In the data rows, 50 means zero.
Here are some points:
array([63, 28, 47, 45, 49, 56, 45, 69, 65])
array([59, 47, 37, 51, 49, 58, 49, 42, 55])
array([59, 60, 43, 45, 56, 46, 61, 69, 56])
array([60, 46, 37, 40, 44, 54, 54, 68, 45])
array([58, 46, 48, 45, 26, 50, 38, 55, 47])
array([46, 61, 51, 33, 40, 51, 42, 61, 60])
array([61, 50, 57, 54, 37, 46, 44, 41, 48])
array([41, 43, 60, 60, 48, 48, 43, 43, 45])
array([53, 56, 47, 61, 43, 60, 57, 49, 45])
array([61, 49, 53, 53, 41, 32, 38, 69, 76])
array([55, 57, 53, 46, 51, 60, 52, 54, 50])
array([49, 31, 43, 41, 64, 49, 43, 55, 57])
array([65, 52, 42, 31, 62, 59, 26, 51, 47])
array([54, 45, 50, 48, 53, 50, 31, 51, 41])
array([54, 73, 43, 45, 59, 59, 60, 41, 42])
array([55, 47, 37, 57, 50, 41, 50, 46, 49])
array([42, 66, 43, 57, 49, 47, 47, 40, 53])
array([54, 39, 41, 48, 51, 36, 35, 66, 73])
Here are 10 more points, each followed by its number:
array([51, 48, 61, 60, 47, 41, 49, 50, 31]) 0
array([45, 48, 51, 58, 42, 40, 51, 50, 55]) 1
array([44, 42, 42, 51, 51, 47, 55, 65, 46]) 2
array([54, 49, 54, 29, 60, 63, 47, 62, 57]) 3
array([57, 52, 41, 51, 46, 36, 56, 37, 61]) 4
array([53, 47, 61, 57, 47, 56, 47, 43, 43]) 5
array([50, 53, 39, 51, 42, 50, 52, 46, 50]) 6
array([53, 38, 57, 51, 56, 47, 45, 50, 59]) 7
array([38, 45, 65, 61, 68, 31, 56, 35, 41]) 8
array([50, 53, 58, 52, 51, 47, 53, 49, 47]) 9
Which of these numbered points is nearest to each point below, looking only along the 2 directions in which the first points spread most? Its number follows each.
array([51, 55, 43, 62, 58, 53, 47, 50, 53]) > 6
array([25, 48, 57, 64, 61, 54, 53, 14, 49]) > 8
array([49, 39, 58, 38, 39, 36, 48, 65, 45]) > 7
array([57, 42, 58, 64, 43, 45, 46, 51, 49]) > 1
array([54, 50, 47, 22, 45, 59, 56, 59, 58]) > 3
array([68, 25, 52, 41, 30, 52, 48, 56, 36]) > 7
array([77, 62, 30, 18, 42, 60, 42, 99, 72]) > 3
array([36, 33, 66, 57, 57, 41, 52, 41, 58]) > 1
array([52, 17, 54, 39, 28, 42, 41, 63, 60]) > 7
array([29, 70, 74, 68, 48, 41, 49, 11, 36]) > 8
array([42, 30, 50, 88, 53, 52, 45, 61, 52]) > 1
array([54, 48, 41, 48, 27, 54, 57, 52, 49]) > 4
array([39, 56, 73, 59, 59, 49, 38, 47, 45]) > 0
array([68, 36, 51, 62, 50, 44, 58, 47, 66]) > 7
Now 10 new points, numbered from 0 again:
array([40, 85, 68, 69, 61, 46, 48, 15, 33]) 0
array([51, 47, 48, 59, 72, 54, 49, 35, 42]) 1
array([48, 57, 49, 45, 62, 56, 44, 39, 53]) 2
array([64, 53, 43, 38, 52, 59, 61, 55, 51]) 3
array([67, 29, 61, 68, 42, 60, 47, 47, 47]) 4
array([61, 65, 44, 43, 51, 60, 60, 49, 53]) 5
array([42, 54, 50, 52, 52, 40, 69, 44, 36]) 6
array([51, 61, 42, 66, 56, 55, 47, 28, 35]) 7
array([42, 50, 48, 46, 57, 52, 40, 45, 54]) 8
array([24, 42, 62, 51, 60, 48, 31, 45, 41]) 9
The same question for these:
array([23, 45, 58, 53, 52, 42, 35, 58, 58]) > 4
array([55, 55, 72, 44, 51, 19, 45, 62, 51]) > 4
array([63, 48, 60, 58, 49, 44, 58, 42, 41]) > 9
array([08, 60, 75, 77, 56, 77, 59, 19, 22]) > 0
array([35, 68, 68, 71, 54, 42, 66, 25, 34]) > 0
array([50, 56, 56, 60, 47, 51, 66, 35, 34]) > 7
array([52, 60, 54, 42, 58, 59, 73, 47, 46]) > 5
array([35, 61, 71, 65, 64, 56, 57, 18, 35]) > 0
array([59, 48, 48, 50, 46, 50, 77, 45, 35]) > 1
array([65, 47, 12, 29, 43, 67, 63, 90, 68]) > 3
array([47, 66, 64, 67, 57, 68, 48, 25, 35]) > 7
array([55, 58, 50, 45, 16, 57, 54, 35, 55]) > 9
array([45, 67, 29, 50, 63, 52, 48, 44, 49]) > 5
array([56, 41, 44, 33, 59, 52, 57, 51, 57]) > 3
